The same turns and mirrors carry the whole set onto itself and the rows of a family onto each other. Which other rows belong to the same family as each row named below? List them in the order they appear above.
These 20 rows form 5 families of 4 rows each.
k240: 13.6,-3.4,8.5,-5.2,25.8,-3.6,-1.9,19.8,48.6,18.8,-11.5
k159: 6.1,35.7,-7.4,-6.2,-7.1,-0.5,22.9,30.5,40.1,7.7,-10.3
k437: -21.3,3.3,16.2,5.7,-10.7,30.1,22.7,34.6,8.0,-32.8,-8.7
k358: 13.9,-19.7,11.1,-19.8,33.8,-8.7,21.8,15.7,38.6,-2.5,-6.0
k319: -14.6,12.7,4.3,4.7,-2.6,22.9,-11.6,30.0,10.7,-33.9,-5.0
k208: -17.0,-24.2,5.5,-14.2,28.1,33.0,-12.0,29.1,18.9,-11.6,-12.1
k683: -14.9,24.9,0.0,10.0,4.6,33.0,32.7,36.7,4.7,-6.8,1.7
k806: -22.1,3.2,-7.1,-15.6,33.6,30.1,-15.7,9.5,23.0,-14.7,-9.5
k534: 5.1,16.1,-5.4,-15.6,-12.4,-4.9,24.7,32.3,35.6,-9.4,-37.5
k910: -24.7,13.5,-2.2,-10.0,-2.6,42.8,35.0,39.1,12.5,-8.6,-23.4
k543: -7.5,32.2,16.0,-21.4,-9.6,-0.8,36.5,20.2,43.1,-18.5,-15.3
k837: -16.5,21.3,19.4,-22.9,28.3,11.8,5.2,-1.8,53.8,-2.2,-9.1
k304: 9.0,-12.0,27.7,-23.0,25.9,-11.0,7.4,30.7,38.3,0.3,-22.2
k628: -10.8,31.2,30.5,-1.6,-10.4,2.6,11.4,17.5,40.8,-21.8,-2.1
k814: -12.8,6.7,-4.5,-12.0,-16.2,43.0,28.6,43.1,21.2,-4.5,3.5
k62: -20.5,-13.9,30.7,-17.7,37.3,35.4,17.4,38.5,17.7,2.3,-7.2
k378: -4.3,2.7,7.2,-39.5,29.0,0.8,2.6,14.2,54.1,4.1,-19.0
k66: -10.9,-14.9,12.9,-21.9,34.1,30.3,18.1,41.6,11.8,-5.9,15.4
k944: -9.9,-14.4,16.1,10.8,39.2,29.0,8.8,26.3,14.4,4.8,3.1
k859: 11.2,4.9,-7.2,-8.2,-17.0,4.1,32.6,18.2,47.9,-2.6,-18.7

Which other rows belong to the same family as k944? k240, k159, k683
Which other rows belong to the same family as k628? k319, k806, k837
Which other rows belong to the same family as k358? k814, k66, k859
Which other rows belong to the same family as k534? k910, k304, k62

